In the rows, 128 means zero.
Each path below is one point turned by a fixed rotation once a step. After each direction that follows a path, write how fast that rotation turns it, in degrees a step (0 if it stays still).
Each turn is a multiple of 5 degrees from 10 to 175, or 0.
Each row of a path follows its step; steps can be skipped.

step 0: [118 127 131 132 123 132 122 129 128 130 131 130 127 125 127 122 128 127
 128 126 126 130 130 128 122 122 116 127 113 120 122 122 127 112 129 127
 128 127 124 126 129 127 128 122 131 130 132 131 141 134 126 131 133 132
 130 129 126 128 133 123 121 131 136 133 124 137 128 135 129 125 123]
step 9: [123 131 126 131 123 126 124 116 134 131 132 119 128 128 131 121 124 132
 126 126 136 124 134 130 127 132 131 123 119 129 122 117 131 122 141 130
 121 131 125 124 133 120 128 128 131 120 130 128 140 129 127 128 125 129
 120 123 130 130 122 129 124 129 135 137 121 127 130 133 127 126 129]
step 10: [130 127 142 122 130 129 122 128 134 132 134 127 133 126 130 125 133 132
 123 138 127 115 126 123 125 132 125 125 123 124 130 122 126 122 130 129
 121 127 130 131 135 131 133 126 131 132 127 131 134 130 128 128 129 128
 138 132 127 124 140 127 128 127 129 143 128 135 124 121 128 122 121]
step 12: [120 130 133 137 132 129 120 125 131 131 134 128 139 131 131 135 127 118
 133 123 125 123 133 128 128 130 125 128 121 130 128 119 125 115 138 129
 128 134 124 118 127 124 124 122 128 125 125 131 136 134 127 127 128 122
 126 127 126 122 134 119 122 125 134 131 123 134 136 128 131 129 132]
step 13: [134 135 135 131 133 125 117 131 131 122 136 128 129 128 127 122 137 123
 123 123 123 123 128 124 126 135 129 129 132 125 135 125 129 122 129 134
 127 119 130 130 141 129 121 128 128 129 136 136 117 131 121 128 131 128
 129 133 129 125 142 124 125 130 127 128 127 133 124 128 126 129 119]
step 17: [131 134 125 121 126 130 125 122 131 127 131 130 132 121 139 122 126 128
 132 133 137 124 130 127 125 130 132 132 119 131 120 128 125 121 134 132
 135 144 128 124 135 130 129 129 132 126 126 133 141 130 125 127 127 130
 123 127 135 133 120 133 129 134 126 131 127 136 129 124 126 123 120]
step 18: [120 131 132 126 126 134 123 129 129 130 137 126 128 136 124 120 131 137
 117 136 125 130 134 124 136 128 129 117 119 122 122 121 126 115 137 134
 126 126 127 127 127 128 128 125 135 133 130 130 138 128 131 127 126 131
 129 125 122 128 134 124 133 128 135 131 129 126 125 125 128 126 122]
step 36: [127 139 128 131 125 133 124 119 128 134 131 124 125 131 135 128 130 138
 122 128 131 125 131 134 134 133 139 118 119 123 126 126 126 122 137 137
 119 126 124 125 132 131 120 122 128 125 126 135 137 128 123 129 124 126
 121 121 130 122 130 123 131 134 129 131 121 126 127 129 128 134 127]
Directions:
[128 128 129 129 128 129 126 129 126 128 128 127 129 129 126 128 127 127
 127 129 127 131 128 129 128 129 127 130 126 131 127 128 128 126 127 128
 131 129 127 127 129 127 127 129 130 130 130 128 126 128 129 128 127 127
 128 131 127 127 128 125 127 128 129 125 128 128 127 127 128 129 127]	55
[128 130 128 129 130 129 129 128 128 127 128 129 129 127 131 127 127 127
 127 130 129 129 126 127 129 127 127 127 127 129 128 130 131 127 127 128
 132 129 128 126 128 128 128 128 127 129 127 128 127 129 128 127 127 129
 126 126 128 128 127 130 131 127 129 128 126 127 127 129 129 126 128]	120
[127 127 128 128 129 128 129 126 130 126 127 127 129 128 125 127 127 130
 127 130 128 130 127 130 128 127 126 130 128 126 126 127 128 129 127 127
 128 127 129 126 130 129 129 129 129 128 129 128 129 128 129 127 131 130
 127 128 129 128 125 128 127 129 130 130 129 128 130 127 129 127 125]	45

step 10: [131 128 127 132 131 123 133 136 131 125 124 124 119 130 127 128 122 128
 127 126 139 132 126 124 126 129 125 130 132 141 135 126 131 139 126 127
 126 129 125 124 128 124 134 127 126 131 132 127 136 130 134 131 135 123
 132 130 132 138 136 135 139 138 132 135 137 127 124 138 131 134 118]
step 14: [119 138 125 133 117 136 144 125 129 127 131 127 130 120 129 126 125 137
 128 125 127 121 119 134 129 122 131 135 124 127 125 131 130 122 132 131
 128 126 126 121 128 126 128 125 130 120 118 126 127 120 132 129 126 124
 124 121 132 134 135 128 130 131 136 139 134 124 126 127 121 136 126]
step 16: [131 123 113 128 123 127 135 137 126 122 122 120 123 123 136 128 129 131
 128 126 133 120 121 126 117 127 130 132 126 133 132 125 132 123 123 123
 127 133 127 133 125 132 137 126 127 123 137 122 131 124 131 138 124 136
 123 130 127 134 131 132 125 126 138 130 137 130 126 134 129 135 134]
step 26: [125 129 130 126 125 123 135 135 123 126 129 127 130 125 126 126 132 128
 122 121 138 119 129 131 119 127 135 133 130 126 134 136 128 126 134 134
 133 131 116 121 128 125 142 137 123 128 124 115 125 122 129 135 121 126
 130 130 122 139 126 125 134 133 139 127 130 128 125 132 131 126 127]
step 27: [123 125 119 132 121 121 130 130 126 121 123 127 123 128 131 137 126 127
 133 127 133 122 120 132 120 128 127 124 142 128 130 130 125 132 130 126
 133 122 132 129 122 122 142 130 131 132 127 122 126 126 127 130 129 130
 112 121 125 127 127 126 123 132 136 139 129 120 117 134 130 129 129]
step 29: [123 131 122 133 125 123 131 137 129 126 126 133 121 129 133 129 124 139
 133 129 124 130 131 130 125 132 130 125 134 130 129 145 122 134 125 121
 127 125 127 121 136 125 120 115 134 127 131 130 129 121 136 136 121 131
 130 128 129 126 136 131 131 127 142 129 130 127 121 126 128 134 128]
step 35: [129 129 119 120 129 126 127 131 132 119 122 120 120 132 129 132 123 138
 128 126 134 130 126 121 126 132 128 131 138 130 136 130 128 129 127 128
 128 127 129 112 124 125 131 126 133 131 130 130 137 125 136 136 136 126
 121 127 135 131 136 125 129 136 131 138 132 121 128 128 130 128 116]
step 41: [125 130 125 129 128 120 137 136 132 126 131 127 126 119 127 126 129 137
 127 125 131 123 119 126 120 130 128 128 117 142 136 125 121 127 122 128
 132 131 128 122 131 125 133 128 126 129 137 119 133 128 138 138 137 134
 122 132 130 131 133 133 132 130 136 127 135 132 131 130 122 134 127]
Directions:
[127 130 127 127 127 130 129 126 125 129 127 128 128 128 129 128 127 130
 128 129 130 127 127 128 130 130 127 127 129 127 127 131 127 129 127 126
 127 130 127 128 128 128 130 127 126 127 129 128 128 126 125 128 128 128
 128 126 127 127 128 128 127 127 127 128 127 126 129 127 131 131 129]	140
[126 126 128 127 129 127 130 129 128 128 128 131 129 129 128 129 128 126
 127 131 128 128 128 128 128 128 127 130 127 127 125 129 127 128 132 131
 128 129 126 129 129 126 128 129 128 127 128 125 128 128 125 127 129 130
 128 129 127 127 128 127 127 130 126 131 128 128 128 128 127 127 127]	55

step 14: [126 129 127 118 125 122 123 123 134 124 133 123 120 132 129 132 124 132
 134 133 125 131 126 120 135 124 143 140 124 130 119 125 129 130 123 126
 133 128 124 133 130 125 129 136 113 132 129 136 130 122 125 124 138 137
 138 117 120 133 134 128 120 124 128 126 124 125 127 124 123 126 136]
step 15: [121 133 127 137 122 134 128 131 128 136 129 130 129 140 136 130 136 135
 127 132 129 124 123 135 127 128 142 136 129 128 131 126 127 127 127 123
 125 126 115 118 122 135 124 118 140 133 121 126 119 132 126 138 120 123
 130 129 125 123 128 130 129 132 132 126 131 130 129 116 139 125 122]
step 17: [129 117 127 121 118 123 131 126 126 133 129 115 121 122 125 127 131 134
 124 127 137 128 121 128 123 121 124 130 121 131 126 128 140 132 135 133
 134 131 128 124 112 129 117 136 127 126 133 125 126 125 133 135 122 123
 136 130 125 128 129 125 128 122 136 119 132 124 119 128 131 120 136]
step 18: [134 137 124 122 116 127 128 133 131 118 120 128 124 133 135 126 128 131
 140 136 122 131 122 129 133 125 128 134 126 128 125 125 125 124 120 120
 114 118 126 138 132 126 125 134 125 130 113 128 121 125 138 121 132 131
 132 125 124 128 125 126 130 126 131 127 137 125 129 125 129 141 121]
step 19: [118 125 120 132 131 124 127 129 118 137 134 137 128 124 135 124 130 133
 128 126 128 129 127 134 114 128 137 129 125 117 125 124 131 126 130 125
 130 125 126 119 140 137 137 129 122 126 132 131 124 135 130 147 120 136
 130 131 130 128 132 129 130 128 137 124 133 132 140 131 128 126 126]
step 27: [127 130 119 120 135 128 127 132 128 129 123 123 125 138 119 126 131 132
 133 132 130 119 136 128 129 124 134 123 132 133 144 128 120 123 135 124
 138 127 124 126 134 122 125 123 133 131 122 123 121 133 124 135 127 130
 131 121 139 123 132 125 125 128 133 125 122 133 124 138 125 145 122]
step 30: [134 122 131 128 120 140 128 132 126 127 134 124 121 127 129 136 122 129
 132 127 119 119 132 124 133 141 127 137 134 125 136 130 134 112 128 127
 125 133 126 133 124 125 137 135 122 132 128 131 120 129 126 135 131 131
 131 128 136 118 125 124 134 121 118 127 125 132 134 128 139 127 120]
step 35: [133 128 118 128 136 115 121 125 130 131 125 134 129 125 128 124 115 123
 129 127 138 127 133 130 133 124 140 126 128 131 126 124 130 134 129 132
 120 127 129 132 132 120 137 131 121 124 133 126 131 124 119 124 122 124
 120 135 131 128 117 129 136 124 134 131 132 120 121 132 134 133 112]
Directions:
[130 127 129 128 127 126 125 131 130 128 127 127 126 129 128 129 128 128
 128 130 128 128 128 128 127 125 127 127 128 127 127 129 129 126 128 128
 127 128 129 125 128 126 128 129 129 128 127 129 127 127 128 126 127 129
 127 128 128 130 129 131 128 127 126 129 130 127 127 129 126 125 130]	95
[127 130 127 127 129 129 130 129 128 128 128 126 128 127 129 125 129 128
 128 125 128 129 126 127 128 126 127 130 127 128 129 126 128 126 126 129
 127 127 127 130 125 127 128 128 126 127 128 128 130 128 128 127 128 128
 129 129 128 131 129 127 128 127 125 127 129 128 127 126 126 127 130]	95
[128 128 128 128 128 128 127 128 127 130 124 127 128 128 130 129 130 128
 129 127 130 127 127 130 128 128 127 128 130 129 127 127 129 130 127 130
 130 129 125 130 128 130 127 127 131 128 127 127 128 129 125 129 127 129
 128 127 129 128 128 128 127 129 130 129 130 128 128 130 128 127 131]	155
[129 129 128 129 130 126 127 128 130 126 126 129 126 129 128 126 127 126
 127 130 127 129 129 128 127 127 128 128 129 127 127 128 128 131 126 127
 128 128 127 129 127 128 126 129 128 131 130 126 127 128 128 128 129 129
 129 128 125 128 129 125 130 127 128 127 128 129 129 128 131 127 129]	100

step 1: [129 126 122 128 128 123 120 125 133 135 130 132 140 130 132 124 129 134
 129 123 126 129 121 127 132 128 126 125 130 126 123 133 129 122 131 128
 135 130 131 138 128 130 125 130 123 122 127 126 124 127 127 119 127 126
 128 134 117 122 136 132 125 121 130 115 125 120 136 138 139 125 130]
step 2: [129 128 118 133 125 131 119 135 127 130 130 136 126 122 123 115 127 131
 134 134 134 135 125 123 131 133 126 132 120 123 129 136 124 125 129 131
 126 123 136 129 131 130 124 125 124 127 124 130 128 129 132 129 122 129
 132 141 137 120 128 124 133 135 117 125 127 136 125 129 128 127 124]
step 9: [128 134 110 129 129 130 114 123 128 135 119 125 124 125 136 128 124 125
 127 135 129 126 123 133 138 123 128 132 127 123 119 125 131 126 126 131
 123 120 128 130 133 128 127 131 125 129 128 127 130 129 124 137 129 136
 124 132 130 130 125 123 127 123 133 123 127 127 119 136 120 128 128]
step 26: [137 133 124 116 127 123 133 126 132 121 122 127 137 134 125 130 131 125
 127 137 126 128 125 131 130 127 132 133 131 129 125 117 122 133 122 123
 125 130 127 132 125 127 132 125 120 129 130 121 118 127 127 115 119 129
 123 133 132 126 128 134 125 130 128 120 120 124 125 137 123 129 126]
step 30: [129 128 121 127 125 134 121 128 128 129 129 136 114 134 141 134 128 129
 131 121 131 127 128 125 124 135 133 124 132 122 126 132 132 122 126 122
 126 120 134 129 135 132 129 129 130 127 129 119 123 133 136 136 131 128
 119 134 127 129 126 134 133 129 135 117 123 125 128 127 127 128 129]
step 31: [129 126 126 123 131 120 128 126 127 131 131 134 138 128 127 123 126 126
 131 123 121 120 119 138 127 132 132 134 129 137 131 132 129 120 130 128
 124 129 140 132 126 131 128 129 133 122 137 125 127 118 136 130 125 128
 118 137 129 125 135 121 122 131 125 122 130 127 128 134 132 124 124]
step 33: [130 129 131 126 128 123 125 134 128 123 125 139 122 136 125 124 133 124
 122 135 122 136 119 129 126 130 132 130 122 126 130 136 130 128 120 133
 137 127 139 130 127 125 124 133 125 123 130 129 123 133 142 125 120 124
 130 132 124 122 123 126 134 125 125 122 124 123 135 130 121 127 126]
step 40: [119 134 125 123 127 123 126 132 123 133 133 128 125 132 121 117 124 122
 121 134 125 122 122 127 131 136 118 128 130 123 124 129 135 129 123 126
 125 126 123 132 138 128 127 128 121 116 125 121 132 121 131 131 128 130
 124 137 123 128 134 127 129 125 132 128 124 122 127 136 119 129 125]
Directions:
[126 128 127 127 128 128 128 128 128 127 129 128 127 127 128 126 126 128
 126 126 127 129 129 130 127 126 128 126 124 126 129 130 128 127 126 130
 127 127 127 125 127 129 128 127 127 128 129 130 128 130 128 128 127 126
 131 130 127 128 127 128 127 127 128 128 128 127 126 129 127 131 130]	70
[128 130 127 131 129 128 128 127 126 129 127 127 128 128 127 127 127 127
 128 129 128 126 127 129 129 129 129 130 126 129 130 130 128 128 128 130
 127 127 127 128 128 127 127 128 128 129 129 125 128 128 129 128 127 128
 130 127 129 129 130 125 129 130 128 129 131 129 129 130 126 130 127]	160
[128 126 129 128 127 127 129 131 127 128 129 129 131 130 126 127 127 127
 128 127 128 126 129 128 127 129 127 128 130 128 128 130 128 127 126 129
 128 129 129 127 128 129 126 130 128 130 127 126 129 127 127 130 126 129
 128 130 130 128 128 128 128 128 126 128 128 130 128 124 128 129 128]	125

step 3: [133 126 128 134 136 131 129 132 134 127 118 130 129 127 136 128 120 120
 118 120 129 120 132 124 123 132 126 136 135 123 125 118 129 131 133 121
 131 137 130 125 134 132 128 127 128 123 128 125 126 137 124 129 134 124
 130 126 128 128 128 128 138 131 143 115 131 131 124 123 136 127 131]
step 9: [129 126 132 131 132 128 124 126 124 130 122 129 122 130 121 129 128 137
 132 125 134 125 132 114 126 132 135 126 126 131 132 124 125 129 138 123
 122 133 131 124 129 129 135 124 124 123 123 124 137 137 118 129 134 132
 122 119 141 131 130 122 123 135 134 119 130 132 123 129 138 127 138]
step 11: [122 134 128 134 116 127 129 134 130 128 123 123 129 118 130 140 122 123
 124 126 121 124 133 130 116 134 123 124 122 124 123 124 130 130 137 131
 125 134 131 126 129 135 124 134 128 126 132 120 137 127 133 135 133 131
 120 137 131 137 127 124 124 129 128 131 130 128 115 125 136 129 128]
step 23: [130 127 132 132 128 123 133 124 126 125 127 132 124 119 123 123 124 123
 120 120 126 130 128 118 131 131 128 130 127 123 123 127 134 127 133 127
 119 138 130 117 134 127 139 118 130 121 127 125 127 130 128 133 127 125
 126 127 136 123 130 123 132 130 129 110 135 130 120 118 134 133 125]
step 24: [113 133 131 140 129 131 126 131 125 135 125 137 127 126 117 133 126 125
 121 136 135 129 125 121 131 124 130 132 116 128 129 130 126 131 126 121
 132 131 128 128 128 133 121 126 131 127 121 124 139 131 137 127 132 127
 116 126 130 130 130 128 126 126 123 127 139 124 131 126 124 137 125]
step 28: [123 128 126 136 136 123 128 126 127 131 127 122 124 120 132 133 125 135
 116 130 132 125 123 133 115 127 127 128 117 128 125 132 136 135 131 129
 131 126 124 129 119 135 123 134 134 122 129 128 128 129 125 133 136 129
 117 122 137 129 131 130 123 132 133 124 134 134 115 135 136 128 133]
step 38: [123 135 130 143 124 129 123 132 120 131 123 126 136 132 127 140 123 126
 128 124 126 127 133 124 125 134 131 137 129 136 130 123 131 125 132 125
 128 131 130 124 132 130 125 129 131 137 121 124 139 136 130 132 135 127
 117 121 137 137 125 125 123 134 123 125 126 126 123 129 136 129 121]
step 40: [116 130 138 123 128 122 125 133 122 124 133 133 121 126 134 129 126 130
 122 129 131 125 130 120 128 132 126 124 118 118 126 119 131 130 135 127
 124 138 127 123 127 124 131 126 128 117 130 120 136 138 125 138 130 127
 124 139 133 133 124 130 124 126 128 123 140 130 129 120 127 130 129]
Directions:
[129 128 128 129 129 128 129 128 127 128 127 129 129 131 127 128 127 128
 127 128 129 129 129 127 127 126 128 129 129 128 129 128 125 128 128 126
 127 130 128 128 128 126 130 129 128 130 128 129 129 129 128 126 131 128
 128 127 128 130 132 127 128 131 127 129 128 128 130 125 129 129 126]	125
[128 127 127 128 125 127 129 127 129 128 129 130 127 129 128 127 128 125
 129 129 128 129 132 127 131 127 128 128 128 127 127 127 127 131 127 127
 129 126 127 127 128 128 130 127 129 126 128 128 126 129 128 131 128 128
 129 127 126 130 128 128 130 127 129 125 130 126 127 128 129 128 129]	110
[128 127 127 128 126 127 126 127 128 128 128 129 129 128 128 128 126 128
 128 128 130 127 129 128 129 128 129 129 130 129 129 131 127 129 128 127
 128 128 130 130 129 128 128 124 129 129 126 124 129 127 127 125 127 128
 127 126 127 130 127 128 128 128 130 129 129 128 128 127 125 127 127]	125

step 0: [134 123 139 130 130 121 125 132 128 134 133 132 131 139 127 127 127 129
 127 124 123 136 127 119 132 134 134 139 141 145 129 125 130 132 128 136
 129 131 124 138 117 128 132 123 136 130 129 132 133 116 140 127 121 124
 131 132 132 131 130 129 129 126 128 121 136 133 130 131 123 128 126]
step 1: [124 129 125 120 131 130 125 118 134 128 126 132 129 125 138 133 121 137
 131 124 132 124 126 123 137 135 134 131 124 127 120 129 116 124 120 117
 130 141 127 128 122 131 128 123 124 136 134 136 128 125 142 134 127 129
 132 118 123 130 132 134 140 127 129 122 133 128 127 122 126 138 130]
step 5: [137 127 138 129 137 128 127 119 134 123 126 125 123 120 125 130 127 141
 130 131 127 123 134 129 133 127 135 123 114 135 126 126 121 128 132 131
 127 124 132 141 129 126 132 127 128 131 125 128 116 115 131 121 122 126
 128 133 126 135 127 130 135 126 136 121 136 132 128 124 121 118 118]
step 7: [137 126 134 132 134 122 134 122 131 129 126 123 121 131 131 117 126 127
 135 128 134 124 122 132 128 132 133 127 125 123 119 137 129 135 127 126
 135 124 124 138 136 128 125 128 140 140 133 120 128 138 130 119 127 128
 127 136 119 136 130 118 130 127 129 126 130 129 126 121 132 140 122]
step 8: [134 125 132 136 131 115 133 122 121 136 125 140 132 125 135 133 130 125
 134 127 129 132 131 130 133 123 130 134 130 132 134 124 120 133 122 131
 123 126 118 134 122 128 125 128 131 136 130 115 129 120 139 122 126 135
 125 132 124 125 127 133 122 121 134 132 135 139 127 126 127 117 120]
step 11: [129 121 128 127 137 127 138 127 124 124 125 130 131 126 136 133 119 136
 126 129 128 135 121 122 134 130 134 144 128 128 128 127 135 131 121 139
 136 126 126 123 123 139 128 135 129 130 138 126 131 130 143 122 126 125
 129 131 124 139 123 133 133 129 119 129 131 133 122 121 132 126 127]
step 29: [127 135 127 132 136 118 127 139 127 136 125 128 130 130 131 132 126 131
 134 122 138 133 139 122 132 137 124 133 136 137 128 129 126 135 126 133
 129 128 117 127 127 135 130 132 133 139 132 125 133 123 137 121 130 120
 126 129 132 128 124 121 127 120 126 129 134 136 128 124 144 125 123]
step 34: [137 127 132 123 131 123 130 123 127 131 126 127 132 122 130 119 123 141
 124 124 133 130 127 129 126 136 142 132 118 134 128 125 123 130 125 135
 120 133 121 124 124 128 126 135 123 132 132 127 120 113 133 125 129 131
 137 133 120 139 122 116 132 127 130 128 123 130 121 118 127 125 130]
Directions:
[129 128 128 128 128 128 128 125 126 128 127 130 126 126 127 127 127 129
 130 127 127 125 127 129 127 128 128 125 127 128 125 129 129 128 128 126
 130 129 129 128 129 128 126 126 128 129 129 127 129 129 130 131 127 126
 129 129 128 127 130 128 128 129 128 131 125 129 128 129 129 127 129]	125
[127 128 128 126 124 126 128 127 129 128 126 128 126 128 126 128 130 127
 129 128 126 128 128 128 127 128 129 131 132 128 126 127 127 129 129 129
 128 127 127 129 128 127 128 127 128 126 127 130 128 129 127 127 127 128
 131 129 129 129 127 129 128 130 129 129 128 129 130 126 128 129 129]	120
